First come named turns, each shown by rows before and after it. For each pair of rows after them, which turns, in which order, take the first row to the second? The first pair is done for you.
gadun:
[  2   0  -2  -6  -9 -16  -3  -5  -6 -19   8   4  -4   5  15 -12 -10   5
  13   5  12 -16  -7  10   6]  ->  [  6   0  -3 -10   2  -1  -2  -4   3  -8  13   1   3  11  23  -2  -8 -10
  -1   4 -11 -21   5   8 -13]
[  5  -5  -1  14  -9  -2  -1  -1  -2   0 -15  -2   4   4  -6   1  -6  -9
   4 -12   1   1  -8   6   2]  ->  [  8  -5  -2  10  -3  -6  -5   2  -5   5  -5  -2   0   4  -4   4  -9 -11
   0  -7  -8  -2 -12   5   8]
[-11   2   2  -4   3   2   9  -3   1  -4  -4  -1   1   2  -7   3   3   1
  -6   1  -4  -1  -5   6  -1]  ->  [ -9   0   2   0   2  -2  10  -3  -2  -7  -2  -2  -1  -1 -10  -2   4   1
  -3  -1  -3  -1  -6   6   2]
miden:
[  3  -1 -11  -2  -5 -10  -1  -1   3   0  -1   6   2   0  -3   4  -9   3
   6  -2   8  -1  -2   0   1]  ->  [  3  -2  -8  -2  -5 -12  -3  -2   1  -1   2   5   0  -3  -3   2  -8   3
   4   0   5  -1  -5   1   5]
[  9   2   6   2  -1  14 -19   2  -8  -4   2 -12   5   6   0   9  13  -7
  -9   2   8   6   9   8   3]  ->  [  6   2   9   0   1  11 -21   3 -12  -6   6 -13   2   2  -3   5  11  -7
  -8   2   0   5   5  10   8]
[ -3  -6  15   5  -5   7   2 -18   4   0   6 -14   7  -5   4  -2  11   6
 -11  19   4   1   5   5   3]  ->  [ -5  -6  14   5  -3   6   3 -16   2   2   9 -14   5  -7   2  -5   9   8
  -7  21   0   0   1   3   5]
[  2   0   4   7  -2  24   0  -1  29  -1 -23  -7   0  18   5   7   9 -17
  -3 -13  -6   1  17  -6 -22]  ->  [  4   3   9  23 -12  20 -17  -4  18 -17  -9   0  -9   9  11 -19  15  -7
   0 -14  16   9   7   0 -10]
dezu:
[ 2  1 -3  3 -9 -1  0  2 -3 -1  0 -2  2  9 -1 -6 10  3 -5 -4 16 11  2 -6
  2]  ->  [  6   3  -5   3  -3   3  -2   3   0   2   6  -4   2  11   4  -5  12  -2
 -12  -5   9  10   6  -8  -1]
[  1   1  -2   6  -2   5  -5   5   2 -11   0   1 -11  -6  -8 -16  -1   9
   1 -11 -12 -10   1   4  -7]  ->  [  2   2  -5   6  -3   0  -5   5   1 -14  -7   1 -10  -8  -8 -17  -1  12
   7 -15  -4  -8   0   2  -3]
[ -3   5  -7  -3   0  13  -6   7  -5 -11  -5   6 -11  -3  -1   9  -4  -9
   0   9   1 -10   9 -10   2]  ->  [ -5   5  -5  -4   1  13  -7   8  -6  -9  -5   4 -11  -5  -4  10  -3  -9
   3  10  -1 -11   9 -10   0]
[  1   5  -8  -3   2  -3   1   7  10  -1   3  -7  -4   1   0  -2   4 -10
 -14  -5 -11  -6   7   5  -2]  ->  [ -4   5  -7  -4   2  -6   5   8   5  -6   0 -10  -8  -5  -9  -1   4  -4
  -8  -2 -11  -8   1   7   2]

(two turns a pair)
[-10 -18   3  -1 -16  11   4 -13   0 -11  -3 -13   4 -11  -1  -3  14  12
  11  -7  18   6   1   4 -17]  ->  [ -7 -12  12  -8   0   4  -1  -2 -12  -7  26 -15  -9 -21  -1  -5   7   1
   3   1 -22  -2 -10   2  -7]
miden gadun
[  4   4  -1  -2   2  -2   9   0   1   2 -13  -5   6  -7  -2  10   3  -1
   5  -2   4  -7  -2   1   3]  ->  [  2   5  -2   1  -3  -5   0  -1  -5  -3  -8  -1   1 -12  -4   1   6   2
   8  -1  10  -3  -8   1  11]
miden miden
[ 7  5  4 -3  0 -1 -4 -1 -6  0  5  5 -5  0 -2 -4 -5  2  2 -1 -6 -3 -5  2
  4]  ->  [  4   2   2  -4  -4   4   4  -5   3   0 -10   2   0   4  -4   0   0   4
   4  -4   5  -3   2   1  -5]
miden gadun
[-14   4  -6  -1  -5  -7  -5 -17  -1 -15  14  -5 -21 -23 -24 -12   9  20
  21  12  16   3 -17  -2  14]  ->  [ -8   1 -12  -8   8  18   2 -19  24  13   3  -4   3   7   5  18   6 -10
 -15  12 -13  -7  22 -12 -33]
gadun miden
[  1   1   9  12  -1   1   3  -7   8  -2  17  -1  -9  -7 -16 -12   6   1
   2   1  -9  -4  -5   8   3]  ->  [  2   0   8   6   4   2   4  -3  10   7  20   1  -7  -2  -8  -6  -1  -5
  -4   4 -22  -6  -2   7  -1]
dezu gadun
[ -3  -3 -10  -7  -3   3  12  -1  11   3 -27   2  15  16   5  19 -10  -1
  -1   4   6  -5  10  -8 -11]  ->  [  8   8  -6  -1   6  -8 -13   6  -9  -2  17  12  -7   5  22  -9 -15  -9
  -8  13 -14  -4  -6  -6  14]
miden gadun
[ -4   3   4   8 -20 -18  -4   9 -10 -14  20  18  -7  -7   1 -12 -12  11
  -1   4  14   0 -10  -2  16]  ->  [-11   0  16  -5   1   0   6   8   4  -3  27   0  -5 -11 -16   5  -6  -3
 -11   0 -26 -10   0   1 -11]
gadun dezu
[ 14   4   5   9  -5  -4  -6  11  -3   7  14   6  -5   5  22  -2  -2 -14
 -21   0 -14  -8   7   4   1]  ->  [  8   2   7  -2  -3   3   7   6   5   8  -1  -5   3   3  10  11  -1 -14
 -18  -2 -21 -14  10   4 -11]
dezu miden
[ -3   2  -9  -8  -8  -4   9  -3   6  11   1  -2   3  18  -6   9   7   4
  -8  -8  16   2   8 -12   4]  ->  [ -4   6  -4  -7  -2 -11   4   1  -4   6  21  -5  -9   3 -17  -3   5   5
  -1  -5   5   0  -6  -6  18]
miden miden
[ 13  -7 -14   0   1 -22  -2   8 -20   0   4   5  -8  -5   3   0 -15   2
  16   7  -2   1  -9 -10  32]  ->  [ 13 -12 -22  -6   0 -16   8   7  -6  12 -19   5   8  12  10  16 -19  -8
   8   6   3  -2   7 -15  14]
miden miden
